Each row has a name. Each question is about the rows just above it.

Columns, left to right: A M E L J
[121 132 123 113 127] : z532
[128 147 117 128 132] : z856
[ 30  81  61 213  82] : z597
[128 122 132 128 127] : z999
[125 134 130 129 128] : z843
[130 125 132 126 128] : z996
[109 129 112 126 120] : z793
[195 131 184 110 157] : z506
Give the next 2 entries after [134 130]. => [129 128]
Number of entries in [109 129 112]: => 3
Give the next 2 entries after [122 132]. => [128 127]
[123 117  61] is in which column, read top down? => E
What are the next 2 entries after [125 132]? => [126 128]

Columns, left to right: C V Q P H
[ 41 137 201  72  21] : z787
[ 54 130 193  81  45] : z597
[ 97 112 140 111 106] : z996
[105 141 118 115 149] : z892
[ 67 126  81  93 169] : z999
Number of entries in [105 141 118 115 149]: => 5
Which column holds [41 54 97] top down? => C

Columns, left to right: D R Z F
[133 179 137 124] = z995
[129  32 171 125] = z597
[132  87 170 124] = z996
[134 146 153 123] = z475
[131 220 108 125] = z856
[133 104 167 123] = z532
[129 226  91 126] = z843
[125 193  83 128] = z506
Whose row is [134 146 153 123]? => z475
How many entries does [129  32 171] have? => 3

Columns, left to right: G W N B S
[132 136 145 105 121]  z995
[131 116 141 123  56]  z532
[129 118 132 111  15]  z999
[135 136 145 108  86]  z506
How many entries does [131 116] have? => 2
How many entries does [129 118 132 111  15] have? => 5
Count the entries of [129 118 132 111]: => 4
Whose row is [135 136 145 108  86]? => z506
[131 129 135] is in which column, read top down? => G

Columns, left to right: Betuf Kesa zoka dit lega kivik Getum moti
[144 148 143 137 134 139 142 134] -> z892
[143 153 141 140 147 137 149 137] -> z996
[178 140 148 130 125 147 168 134] -> z999
[141 144 130 175 133 134 127 146] -> z506
[221 135 133 131 125 143 176 135] -> z475
[134 152 145 151 141 137 130 142] -> z787
[140 137 135 147 140 144 139 143] -> z597
[154 131 127 172 131 132 132 148] -> z793
[141 143 139 147 136 135 134 137] -> z532
[155 133 131 154 141 138 144 140] -> z856
[136 141 125 131 133 143 131 148] -> z995
What are the next 2 entries after [133 131 125 143]? => [176 135]
Which column holds [133 145 135] top down? => zoka
[143 178 141 221 134] is in which column, read top down? => Betuf
Which column holds this, read top down? [142 149 168 127 176 130] => Getum
The next 2 entries after [135 147]: => [140 144]
Count the entries of [178 140 148 130 125 147]: => 6

Columns, left to right: pobe Zipoz temef romu nus Vogil Zasi kaz
[130 136 132 151 113 121 131 135] = z995
[119 166 111 119 233 167 107 173] = z999
[130 136 132 151 113 121 134 135] = z996
[126 130 124 117 145 134 125 129] = z475
[130 137 131 153 112 120 131 137] = z506
[130 136 132 151 113 121 131 135] is in which row? => z995
Which column holds [135 129] top down? => kaz
[119 130 126 130] is in which column, read top down? => pobe
How many entries does [126 130 124 117] have? => 4
Which column holds [130 119 130] top down? => pobe
Which column holds this, read top down? [173 135 129] => kaz

Columns, left to right: gomok sulub mepu deg fina nibi
[145 161 176  80 134 189]  z475
[115 122 111 137 117 131]  z787
[104  87  59 198 118 165]  z506
[178  80 107 183 164 169]  z793
[124  92  88 179 135 102]  z843
[145 161 176  80 134  99]  z532
[124  92  88 179 135 161]  z856
[141 132 141 124 140 127]  z999
[116 113  99 156 121 141]  z597
Count the entries of [145 161]: => 2
Count the entries of [124  92  88]: => 3
How many entries does [115 122 111 137] have? => 4
Which column holds this, read top down? [176  88] => mepu
How many entries does [145 161 176  80 134] have? => 5
Whose row is [145 161 176  80 134 189]? => z475
What are the next 2 entries after [122 111]? => [137 117]

Columns, left to right: Vibu Vete bevip regad bef kuzu faz ledu tunu
[147 172 199 134 127  65 112 123  84] = z532
[152 169 197 135 130  79  77 116 125] = z996
[ 92 126 124 161 186 162  71  95 165] = z856
[102 129 129 208 187 145  86  74 150] = z843
[ 93 199 136 172 167  22 147 161 144] = z793
[146 172 199 135 130  82  81 122 122] = z597
[141 170 204 132 127  69 108 116  83] = z506
[ 97 130 124 172 189 169  71  93 163] = z787
[ 79  65 159 122 186  61  88 118 113] = z999
[103  53 166 138 168  48 105 129 119] = z892
[108  71  88] is in which column, read top down? => faz
Give the next 2 entries after [130  82  81]. => [122 122]
Number of entries in [147 172 199 134 127  65]: => 6
What are the next 2 entries after [199 134 127  65]? => [112 123]

Columns, left to right: Zomab gopi pimi Zolu tif roveg
[236 134 133 138 134 113] = z996
[207 122 112 112 143  85] = z892
[121 112 131 123 146 131] = z793
[207 122 112 112 129 110] = z843
[ 25 118 134 143 130 117] = z999
Which column holds [236 207 121 207] top down? => Zomab
[133 112 131 112] is in which column, read top down? => pimi
Number of entries in [207 122 112 112 129 110]: => 6
Which column holds this, read top down? [134 122] => gopi
The row with [207 122 112 112 143  85] is => z892
Whose row is [207 122 112 112 129 110]? => z843
Number of entries in [207 122]: => 2

Columns, left to right: U K T X
[ 52 139 200 154] = z787
[204  57  74 162] = z856
[179  42 101 189] = z475
[170 178  64  95] = z996
[201 130  58 120] = z793
[ 53 155 202 103] = z999
[ 66  58 173 200] = z843
Whose row is [ 66  58 173 200]? => z843
Number of entries in [204  57  74]: => 3
How many entries does [ 66  58 173] have? => 3

Columns, left to right: mig Sen vari Vazad sili padov luda
[ 99 130  83  66 108 121  87]  z787
[121 124 128 138 111 121 124]  z995
[126 121 124 129 116 124 127]  z999
[141 145 114 142 124 129 133]  z793
[175  45  66  83 128  27 139]  z532
Number of entries in [175  45  66  83 128  27 139]: => 7
The next 2 entries after [121 124 129]: => [116 124]
Give the next 2 entries after [66 83]. => [128  27]

Columns, left to right: limel Muf lolus Fupof zekor Vobon kuva bas
[133 127 128 148 198 124 108 127] : z995
[ 43 125 129 133 137 125 133 129] : z892
[209 135 129 127 149 133 134 129] : z793
[141 170 129 142 162 127 114 130] : z597
[ 39 124 127 136 166 132 125 126] : z532
[209 129 127 135 127 127 122 127] : z999
[ 39 124 127 136 166 132 118 126] : z996
[133 129 125 143 170 133 105 130] : z843
[133 129 125 143 170 133 105 127] : z787
[102 125 129 136 169 133 116 127] : z856
[147 122 130 107  50 127 128 130] : z475
Give the next 2 entries after [127 149 133]. => [134 129]
The row with [ 39 124 127 136 166 132 118 126] is => z996
[133 129 125 143 170 133 105 130] is in which row? => z843
The next 2 entries after [209 129 127 135]: => [127 127]
Which column holds this, read top down? [118 105 105 116] => kuva
Number of entries in [209 129 127 135 127 127 122]: => 7

Columns, left to right: fasiz nuku Guso bozaf
[ 93 161 169 169] -> z995
[144 138 108 123] -> z793
[ 94 171 168 176] -> z996
[141  88 113 112] -> z475
[119 189 135 151] -> z843
[ 48 204 223 238] -> z856
Which column holds this, read top down? [112 151 238] => bozaf
How many entries does [ 94 171 168] have? => 3
[176 112] is in which column, read top down? => bozaf
Which column holds [112 151] top down? => bozaf
[171  88 189] is in which column, read top down? => nuku
[138 171] is in which column, read top down? => nuku
Number of entries in [141  88 113]: => 3

Columns, left to right: lis zirig ful Beviz
[132 144  62  69] = z996
[ 81 218 121 136] = z856
[130 164 128 132] = z793
[132 144 115 133] = z532
[127 126 128 126] = z475
Number of entries in [127 126]: => 2
Count the entries of [130 164 128 132]: => 4

Columns, left to right: variz lofem livir fub rute Pekiz
[131 132 127 143  92 128] = z995
[103 125 124  19 148 132] = z892
[133  97 121 147 115 136] = z506
[132 127 132 139 121 126] = z856
[119 133 129 118 141 125] = z999
[144 134 128 197 109 127] = z787
[114 126 128  75 155 124] = z532
[131 132 127 140  92 128] = z475
[132 125 124 139 121 132] = z843
[122 126 126 105 140 128] = z597
Whose row is [131 132 127 140  92 128]? => z475
Which column holds [127 133 134] top down? => lofem

Columns, left to right: gebus limav gab gen
[ 94 129 128 144] = z506
[ 93 115 135 144] = z995
[119 197 118 146] = z793
[222 115 112  83] = z597
[178 180 128 112] = z856
[ 43 158 132 172] = z996
[ 46  80 126 157] = z999
[ 66 136 117 159] = z532
[ 91 118 130 148] = z892
[110  78 140 129] = z843
Where do [ 43 158 132 172] appear? => z996
Which column holds [172 157 159] top down? => gen
How many entries does [ 46  80 126] have? => 3
Number of entries in [ 94 129 128]: => 3
Whose row is [ 94 129 128 144]? => z506
[135 118 112 128 132 126 117 130 140] is in which column, read top down? => gab

Columns, left to right: gamu lam dakez bisub
[ 90 208 176  13] : z597
[ 50 132 115 132] : z843
[145 121 136 141] : z996
[187 113 123 128] : z999
[161 121 136 141] : z892
[ 82 198 163  30] : z532
[ 46 139 132 133] : z787
Whose row is [ 50 132 115 132]? => z843
Count the entries of [ 50 132]: => 2

Columns, left to right: sos vev milu rufid runi Tonu rem bivi nulil pom
[ 99 125 213 124 160 127 171  71 121 133] -> z892
[181 119 110 126  71 145  42 114 112 128] -> z856
[119 110 126  71 145  40 114 143 131 112] -> z597
[ 99 125 213 124 160 127 146  71 121 133] -> z996
[181 119 110 126  71 145  42 131 139 113] -> z793
Which column holds this, read top down? [160  71 145] => runi
The next 2 entries after [119 110 126  71 145  42 114]: => [112 128]
How many entries does [ 99 125 213 124 160 127] have? => 6

Columns, left to right: toki gemu Temev Kavub tiga Kebi poni Famu
[229  85 120 201 171 152 141 149] = z999
[ 85 120 120 139 123 140 130 141] = z597
[120  85 120 120 139 122 140 140] = z793
The row with [229  85 120 201 171 152 141 149] is => z999
How many entries does [ 85 120 120 139 123 140 130 141] have? => 8
Which column holds [201 139] top down? => Kavub
Which column holds this, read top down? [123 139] => tiga
Give the next 2 entries after [ 85 120 120 139 122]. => [140 140]

Columns, left to right: sapeg rofuf Buz Sar
[210 193  86 169] -> z787
[149 150 140 154] -> z532
[114 117 144 136] -> z996
[114 139 132 128] -> z506
[135 117 138 134] -> z999
How many entries does [135 117 138] have? => 3
[132 138] is in which column, read top down? => Buz
Count the entries of [210 193  86]: => 3
Which column holds [210 149 114] top down? => sapeg
Which column holds [149 114 114 135] top down? => sapeg

